In the rows, 128 means zero.
Each path is a new rotation, seen through one point. The rows after it are directions, each followed by how far the rotation turns it, in degrees each step (0 if it stays put).
Each turn is a multiple of 5 degrees from 10 to 175, or 0.
Each row of a path follows its step; steps can be skipped.
path 1
step 0: [134 127 119 139 119 132 133 114 142 124 127 125 127 132 135 131 134 131
 135 128 127 125 120 125 140 136 133 127 119 127 121 136 131 124]
step 1: [123 131 136 137 134 121 126 128 125 126 128 125 142 126 133 126 121 132
 119 118 118 121 136 127 122 126 125 142 120 137 136 132 129 120]
step 2: [122 128 110 121 118 133 124 130 125 128 122 132 126 131 125 123 125 124
 135 117 136 137 124 125 119 119 125 122 116 125 132 118 127 127]
step 3: [131 136 125 121 126 130 142 126 127 138 120 120 134 129 136 123 137 123
 118 138 126 125 123 120 135 129 137 132 136 135 122 126 119 124]
step 4: [123 122 129 136 136 132 115 131 137 127 139 134 119 139 127 127 126 125
 115 129 117 123 127 126 122 114 132 134 132 124 128 125 130 129]
step 5: [126 130 118 121 131 125 135 123 134 131 133 130 125 137 128 129 131 132
 126 116 131 131 128 129 130 138 113 110 126 131 122 137 132 119]
step 6: [130 121 136 123 126 116 133 135 125 125 125 122 131 134 128 136 129 138
 131 138 114 133 133 118 128 130 127 137 122 135 129 118 119 120]
step 7: [126 128 123 129 123 140 123 127 133 117 116 131 131 130 131 133 128 119
 133 120 125 128 123 125 112 129 120 135 138 121 119 122 136 135]
step 8: [131 133 125 135 125 136 132 121 126 146 124 133 123 129 114 125 134 133
 129 124 128 123 128 130 132 139 132 136 129 137 128 135 122 116]
step 9: [119 125 124 137 126 116 121 125 131 133 138 128 138 126 131 116 128 135
 132 133 110 130 122 130 125 121 130 127 122 129 125 120 132 134]
Speeds:
[130 129 129 123 125 125 125 129 127 129 129 125 128 125 131 130 123 128
 130 124 128 128 131 125 126 128 129 126 127 130 125 125 128 126]
85
[127 125 129 126 132 128 131 132 130 128 135 128 125 130 129 133 129 127
 127 128 128 128 128 127 131 128 127 125 130 127 126 127 128 128]
55
[129 129 122 125 128 127 129 130 129 128 125 129 128 124 127 131 128 127
 126 128 128 124 126 126 129 133 130 126 128 125 129 132 131 127]
145
[127 129 127 128 127 130 130 129 129 126 129 126 129 127 130 126 128 126
 124 124 130 125 129 128 133 124 130 128 122 129 131 127 126 131]
35
[124 129 130 131 124 125 126 130 131 126 127 127 130 126 132 131 129 130
 124 133 129 129 126 128 129 129 130 129 129 131 127 126 129 129]
125
path 2
step 0: [116 137 123 124 128 126 128 120 137 119 116 130 129 121 123 118 134 129
 118 137 135 124 127 119 123 131 127 124 130 129 125 135 122 112]
step 1: [120 124 129 119 120 119 133 127 120 121 138 129 134 119 114 135 141 128
 134 135 130 132 126 122 118 125 125 126 128 128 125 128 114 126]
step 2: [127 129 138 123 125 120 127 111 120 126 123 125 130 115 129 122 133 120
 129 117 141 130 119 127 124 138 135 127 126 119 125 122 126 129]
step 3: [128 119 130 126 119 131 130 125 133 126 122 137 134 121 126 113 140 128
 139 128 134 124 131 119 128 128 123 141 134 136 122 114 130 126]
step 4: [133 127 131 122 132 119 127 126 144 118 121 128 133 121 127 121 128 131
 120 129 138 127 127 120 111 128 129 132 128 136 123 137 119 120]
step 5: [117 130 127 127 127 124 118 128 125 124 139 137 140 114 123 130 146 129
 131 138 131 130 123 125 124 134 128 123 131 127 122 135 126 118]
step 6: [128 124 127 117 119 119 126 116 122 126 119 130 134 130 123 123 140 123
 126 120 137 131 123 119 125 135 127 115 122 122 133 123 117 129]
step 7: [129 121 138 122 109 120 130 123 129 126 125 135 131 118 124 128 131 119
 137 128 141 124 132 130 126 128 130 139 141 132 124 124 131 128]
step 8: [131 122 129 130 124 121 125 126 142 130 121 128 126 114 131 115 130 132
 128 124 133 120 124 117 119 133 126 136 121 122 123 129 123 112]
step 9: [116 123 122 119 125 130 125 125 132 122 124 127 142 123 129 129 143 132
 126 138 133 130 127 122 118 123 122 126 133 131 111 135 129 124]
Speeds:
[127 131 126 130 126 128 124 127 126 126 127 126 127 132 127 124 131 127
 128 128 126 125 131 127 127 127 121 128 124 128 128 126 129 128]
130
[126 126 126 126 129 129 124 125 124 127 128 130 124 129 124 129 129 126
 131 127 129 130 126 132 127 127 129 127 129 125 132 129 126 131]
80
[128 130 129 127 124 126 128 126 124 127 129 126 129 128 126 130 127 128
 129 129 124 130 127 128 132 133 129 124 126 132 126 129 125 129]
80
[129 130 130 131 127 130 126 124 127 129 127 129 130 127 129 129 129 131
 129 128 131 126 129 123 129 127 127 130 131 127 128 131 121 131]
0
path 3
step 0: [118 129 122 125 129 134 118 132 135 131 121 113 125 132 133 124 123 129
 126 127 132 125 137 121 119 123 118 131 124 133 115 124 131 119]
step 1: [120 132 129 131 138 124 126 114 128 124 131 126 124 114 125 135 127 133
 123 141 127 143 127 126 131 124 130 115 121 125 126 129 127 122]
step 2: [129 112 110 125 137 128 129 138 126 126 127 120 116 134 126 132 122 129
 123 125 137 133 122 128 124 131 130 129 130 133 119 124 125 128]
step 3: [131 129 129 121 133 139 127 121 137 117 123 130 131 115 135 130 132 132
 127 129 123 144 137 123 128 136 125 134 127 128 122 130 117 124]
step 4: [119 116 131 138 132 127 121 129 125 122 126 128 132 137 128 132 109 125
 126 132 129 132 130 135 119 135 140 123 134 129 122 132 124 131]
step 5: [123 127 121 119 138 124 135 124 140 130 123 130 127 116 132 129 120 130
 127 132 123 124 133 133 133 128 126 148 126 127 118 133 130 131]
step 6: [122 128 123 126 125 120 118 128 123 125 129 141 137 126 134 135 117 132
 124 121 126 137 135 122 121 128 132 119 120 136 124 121 130 138]
step 7: [123 117 121 114 131 133 127 126 130 137 131 124 137 124 127 136 125 128
 135 135 135 128 124 133 132 127 121 127 133 133 123 147 128 133]
step 8: [136 131 126 123 132 126 133 128 120 114 130 125 132 122 116 128 116 124
 123 120 114 134 132 122 128 124 128 130 125 138 129 129 126 140]
step 9: [124 126 136 117 136 137 125 133 133 139 124 127 131 139 128 129 120 122
 127 129 134 130 140 128 117 133 114 125 122 127 127 133 130 133]
Speeds:
[128 126 132 128 125 130 129 128 126 124 128 123 133 129 125 126 128 126
 130 127 129 128 129 125 130 130 128 131 131 129 128 128 122 128]
80
path 4
step 0: [128 135 120 132 126 125 141 129 130 127 127 133 136 132 130 119 114 114
 130 130 130 137 123 127 140 130 126 121 133 133 127 130 121 127]
step 1: [126 144 118 127 128 126 135 123 141 120 130 132 140 134 123 126 124 124
 131 124 125 129 128 129 123 135 135 130 130 130 133 133 120 117]
step 2: [124 130 123 133 130 132 124 129 130 130 120 129 127 132 124 127 116 124
 130 130 130 124 142 137 118 138 132 139 128 124 126 133 117 115]
step 3: [119 127 119 135 131 134 131 130 115 128 123 136 129 126 124 122 119 121
 131 135 139 126 137 131 140 128 123 130 133 128 129 138 121 125]
step 4: [128 139 116 131 132 135 134 120 123 127 120 136 139 127 123 123 129 129
 136 128 134 134 117 131 135 125 130 128 130 140 132 132 121 122]
step 5: [133 135 129 130 122 126 133 130 127 130 121 131 138 130 120 130 114 126
 134 125 126 130 121 133 119 135 134 129 125 137 121 125 115 116]
step 6: [126 127 126 129 120 123 128 136 124 118 127 138 138 126 123 126 113 121
 129 127 128 114 138 129 130 131 135 130 132 123 128 130 116 121]
step 7: [129 134 118 131 130 137 127 121 125 123 117 133 133 123 129 115 131 120
 125 131 134 117 136 131 136 127 138 136 133 130 131 126 121 125]
step 8: [131 139 124 138 129 135 140 123 122 138 119 129 130 128 125 128 127 117
 128 129 135 128 129 126 131 138 132 130 125 143 119 127 123 125]
step 9: [131 135 123 140 121 128 137 136 126 129 130 136 141 128 127 136 122 129
 136 118 129 122 128 126 133 136 130 124 127 133 125 140 124 118]
Speeds:
[128 133 126 127 127 126 125 129 123 129 126 127 127 125 129 125 127 126
 127 126 126 128 128 126 130 133 127 127 125 127 132 128 127 124]
0
[126 127 127 127 124 128 131 130 127 126 129 127 130 128 133 131 126 128
 126 127 130 126 127 126 132 127 122 128 130 125 127 129 125 128]
120
[132 132 127 127 127 128 132 130 130 133 130 127 130 127 127 128 127 131
 132 125 129 132 124 125 129 129 128 126 131 128 127 127 128 131]
85
[124 129 131 129 129 125 131 133 125 128 131 129 126 129 127 128 129 124
 131 127 128 127 131 129 129 125 129 121 130 128 130 128 129 127]
125
[127 130 128 128 126 129 129 123 130 131 129 132 126 125 130 123 128 126
 125 131 129 129 126 128 130 123 126 127 131 130 131 127 129 129]
100
path 5
step 0: [139 134 132 134 129 128 127 122 128 124 126 127 128 128 116 129 137 128
 126 123 116 127 136 131 118 131 119 115 117 127 122 121 125 134]
step 1: [130 127 125 127 124 125 133 121 118 112 131 145 131 124 116 128 118 120
 132 120 132 130 125 126 128 120 121 127 130 127 128 132 125 135]
step 2: [140 116 132 129 116 129 115 129 136 128 130 131 134 135 120 124 120 126
 130 131 140 122 122 129 120 133 130 122 129 128 122 123 131 130]
step 3: [133 134 129 136 118 113 128 129 133 123 131 124 133 134 118 128 137 128
 127 118 122 122 138 132 133 123 127 120 122 132 120 128 137 130]
step 4: [134 128 129 122 122 131 127 124 128 122 132 131 126 135 125 124 121 118
 131 122 124 125 126 124 128 112 109 130 121 133 137 134 127 133]
step 5: [129 123 139 136 123 129 119 126 140 133 130 134 131 125 117 131 121 111
 134 128 132 118 128 121 128 131 134 123 125 124 133 127 124 129]
step 6: [142 128 125 138 123 123 127 130 129 125 133 125 127 126 113 117 137 132
 128 129 129 133 137 117 135 128 124 120 118 121 122 133 130 128]
step 7: [130 127 135 132 132 127 130 128 123 119 137 131 130 126 119 127 120 129
 142 123 130 123 128 123 130 122 109 130 130 142 129 127 132 122]
step 8: [123 122 138 132 119 131 122 121 136 135 129 139 132 140 119 125 121 133
 134 124 133 129 128 130 127 132 129 121 119 127 139 129 129 121]
step 9: [133 127 125 133 122 118 125 130 138 120 136 126 134 129 119 127 129 126
 126 131 116 136 127 123 138 133 132 128 119 133 125 143 131 121]
Speeds:
[131 127 128 129 124 131 128 126 132 129 134 125 131 127 129 127 128 127
 126 128 129 129 128 130 130 131 131 127 132 125 126 131 128 127]
110
[128 128 133 126 131 130 130 127 128 127 130 129 127 130 127 126 128 125
 125 133 130 124 130 129 126 129 130 129 127 131 127 124 129 125]
135
[129 127 128 131 124 126 127 133 126 131 125 129 126 128 128 128 130 126
 125 132 128 127 123 127 129 131 129 127 126 128 125 129 129 125]
110
path 6
step 0: [127 133 131 132 119 115 130 121 121 124 118 127 123 117 128 127 121 134
 133 129 134 126 136 136 127 124 126 136 130 120 144 128 132 123]
step 1: [131 136 141 118 134 133 123 134 124 130 136 126 126 133 121 125 122 132
 127 128 135 118 113 136 130 127 130 131 126 125 134 124 127 142]
step 2: [123 130 125 131 129 118 117 116 125 122 127 131 128 134 132 140 118 121
 136 131 139 126 128 120 130 119 134 123 131 126 122 118 131 127]
step 3: [123 125 131 130 132 129 132 123 114 126 132 112 133 122 131 127 135 135
 121 118 125 132 129 132 135 119 137 132 123 132 131 123 137 137]
step 4: [134 124 127 123 131 126 133 126 129 126 131 130 123 125 111 134 120 124
 139 124 121 120 127 118 133 134 134 116 118 130 125 129 136 134]
step 5: [127 128 124 131 120 124 131 126 132 134 137 121 123 130 134 139 130 117
 129 110 129 132 133 130 118 127 126 130 135 131 143 122 134 126]
step 6: [130 128 143 119 128 130 126 129 127 131 133 117 126 121 121 118 122 127
 118 123 128 130 135 114 126 137 135 125 134 117 125 131 125 131]
step 7: [120 129 124 131 130 122 121 126 132 132 132 133 139 130 128 129 122 126
 138 137 128 129 130 114 129 135 125 137 129 128 147 130 137 130]
step 8: [129 133 149 136 130 127 132 137 124 123 125 118 119 121 134 125 120 130
 133 129 133 129 131 133 125 126 130 131 123 132 139 121 125 124]
step 9: [137 140 130 128 132 115 124 124 137 129 129 131 130 126 118 119 124 132
 131 125 134 118 115 124 134 119 129 130 133 122 127 126 135 136]
Speeds:
[129 125 124 129 128 126 128 131 126 130 130 127 126 128 125 128 131 125
 128 125 124 130 132 127 128 132 131 126 131 129 128 128 128 129]
45
[129 123 128 127 127 128 128 129 128 126 128 128 133 129 127 129 129 125
 133 128 129 125 122 126 130 131 127 127 131 129 128 130 127 127]
135
[125 129 128 123 126 128 129 127 128 128 128 127 124 130 125 128 128 127
 129 127 128 129 126 131 124 126 124 126 134 125 128 131 128 130]
80
path 7
step 0: [132 128 123 128 132 118 134 121 135 129 125 138 127 139 134 137 129 129
 123 119 124 111 121 121 120 134 135 125 130 125 143 127 124 134]
step 1: [130 119 135 131 128 126 139 126 132 125 124 118 140 127 132 131 127 124
 122 130 137 122 128 127 118 122 133 131 130 127 146 122 116 139]
step 2: [133 119 127 146 126 131 137 123 132 133 135 124 142 130 137 118 130 137
 130 136 138 120 125 124 125 131 130 129 127 141 129 127 125 127]
step 3: [136 134 124 119 129 128 128 127 130 129 130 123 145 137 138 120 135 136
 124 131 141 131 130 123 133 133 141 131 121 133 130 134 133 118]
step 4: [129 131 129 116 130 125 127 118 121 132 141 130 130 132 133 117 128 134
 126 135 126 125 139 113 128 126 125 128 125 126 143 137 137 129]
step 5: [133 123 128 121 123 116 125 121 131 134 131 126 128 128 132 135 123 131
 113 138 122 122 118 112 130 123 121 131 122 121 135 124 130 120]
step 6: [135 125 113 125 122 116 129 114 139 126 122 117 130 126 126 131 126 133
 135 134 125 120 127 125 120 124 125 140 133 126 135 127 120 124]
step 7: [131 131 122 131 135 114 139 127 138 116 126 127 140 121 121 123 137 134
 130 136 127 115 129 128 118 131 128 122 118 129 129 125 123 128]
step 8: [121 126 132 130 135 126 134 121 130 119 133 130 137 141 138 130 144 138
 129 133 129 118 123 136 122 137 134 132 124 120 134 127 132 129]
step 9: [120 118 134 124 121 127 131 129 121 123 128 124 149 136 131 125 133 140
 116 135 126 131 130 125 124 126 130 131 135 128 135 135 132 138]
Speeds:
[129 131 131 130 132 130 126 127 127 124 129 127 128 129 125 127 132 132
 128 131 132 127 129 132 128 126 128 128 129 133 128 126 128 124]
70
[127 130 129 124 127 126 126 124 129 131 126 130 126 128 124 133 124 129
 127 128 125 127 130 126 129 126 130 127 128 131 129 126 128 127]
60
path 8
step 0: [132 133 138 133 139 127 128 129 119 141 134 121 135 137 132 138 130 124
 139 129 125 126 127 132 127 123 133 127 130 137 136 129 135 124]
step 1: [135 134 137 130 122 127 125 133 121 126 126 128 123 133 135 128 132 142
 130 125 134 131 134 130 139 130 135 130 130 131 137 139 140 136]
step 2: [123 142 126 133 122 121 123 134 130 133 123 127 129 127 134 122 119 138
 113 128 122 122 131 124 132 115 125 125 131 132 135 126 128 132]
step 3: [126 138 127 132 126 129 134 124 122 133 131 131 122 135 123 119 124 129
 120 124 132 130 128 128 125 121 116 133 124 108 128 118 135 130]
step 4: [124 120 133 133 129 116 119 123 126 133 139 125 121 128 133 124 125 116
 128 118 137 135 129 129 126 116 128 126 121 123 124 127 125 120]
step 5: [127 117 129 126 135 122 119 133 130 140 136 116 127 127 116 128 129 132
 135 124 131 126 124 132 128 130 135 133 117 127 138 126 132 136]
step 6: [132 140 125 121 132 125 123 140 121 137 128 118 135 128 126 124 143 125
 130 129 133 126 127 126 132 123 134 136 132 131 127 141 128 127]
step 7: [125 140 123 128 124 120 129 137 127 129 127 124 118 134 130 127 118 130
 132 140 138 123 131 121 130 132 130 132 137 133 127 129 142 129]
step 8: [134 137 134 140 130 117 131 131 127 125 127 123 138 131 134 135 120 135
 124 126 133 124 131 131 122 122 125 129 140 118 130 118 132 121]
step 9: [127 123 133 137 118 132 130 133 128 129 125 128 124 139 129 133 124 128
 132 113 125 133 130 127 137 115 132 130 124 115 132 125 137 123]
Speeds:
[127 128 123 129 125 132 126 127 132 125 132 129 128 127 130 131 131 128
 126 130 125 130 130 132 125 131 126 130 126 130 128 129 129 126]
0
[124 127 127 129 125 125 126 129 132 127 129 130 123 128 130 128 123 126
 128 128 130 128 129 125 130 129 131 127 127 132 128 132 126 127]
135
[130 128 130 128 124 130 128 125 130 128 127 123 125 125 129 127 125 124
 128 124 125 124 127 129 125 128 127 128 130 123 128 129 129 128]
65
path 9
step 0: [132 134 119 116 120 123 131 136 123 129 136 122 141 137 125 137 123 137
 131 124 126 128 129 126 130 127 122 129 131 124 112 131 134 119]
step 1: [134 110 118 128 136 129 127 124 121 124 121 115 126 133 122 124 131 120
 134 120 129 120 133 130 124 122 118 127 128 121 127 136 121 122]
step 2: [115 123 145 132 126 136 110 127 124 130 129 128 124 124 120 117 131 122
 123 119 133 130 125 130 129 124 136 129 127 120 127 125 130 123]
step 3: [119 134 127 132 118 132 132 125 130 136 123 131 117 122 124 130 128 120
 119 132 130 135 118 122 126 134 122 132 124 147 137 126 124 130]
step 4: [122 132 116 128 131 139 135 131 131 127 123 145 143 126 131 132 130 139
 133 128 120 131 134 130 133 137 133 131 126 134 132 127 137 133]
step 5: [143 131 130 128 134 129 137 124 130 109 136 125 132 133 135 125 126 126
 144 137 137 132 129 132 129 126 128 118 125 130 130 134 130 133]
step 6: [144 122 133 132 126 118 116 129 125 130 136 132 126 126 129 124 117 133
 123 132 121 116 130 128 119 125 129 115 132 119 126 120 131 128]
step 7: [123 129 130 121 126 120 135 127 130 150 132 111 119 125 133 131 131 135
 128 123 128 129 124 125 120 128 132 127 126 122 129 128 122 117]
step 8: [113 124 123 120 141 125 131 124 127 128 116 129 130 140 120 125 135 129
 115 131 125 127 134 122 129 125 134 140 129 129 121 124 119 130]
step 9: [120 129 134 123 122 130 128 144 132 114 127 132 130 130 121 130 136 119
 137 125 136 127 119 136 140 131 125 133 137 130 125 127 120 130]
Speeds:
[125 128 126 129 124 127 130 129 130 130 129 129 124 129 127 130 128 131
 129 130 129 129 131 127 123 125 128 134 124 128 128 126 132 128]
90
[129 127 130 130 129 126 131 121 126 129 127 125 130 128 127 131 127 126
 130 130 129 126 126 127 128 127 124 129 125 131 128 125 126 130]
160
[130 124 131 124 129 127 128 129 128 128 130 127 132 129 132 130 128 128
 125 124 130 127 128 123 123 125 126 126 126 128 128 129 128 126]
60
[129 127 126 125 126 126 126 123 130 128 130 123 127 132 127 125 128 132
 127 128 125 128 128 130 128 130 123 125 127 124 127 128 130 127]
60
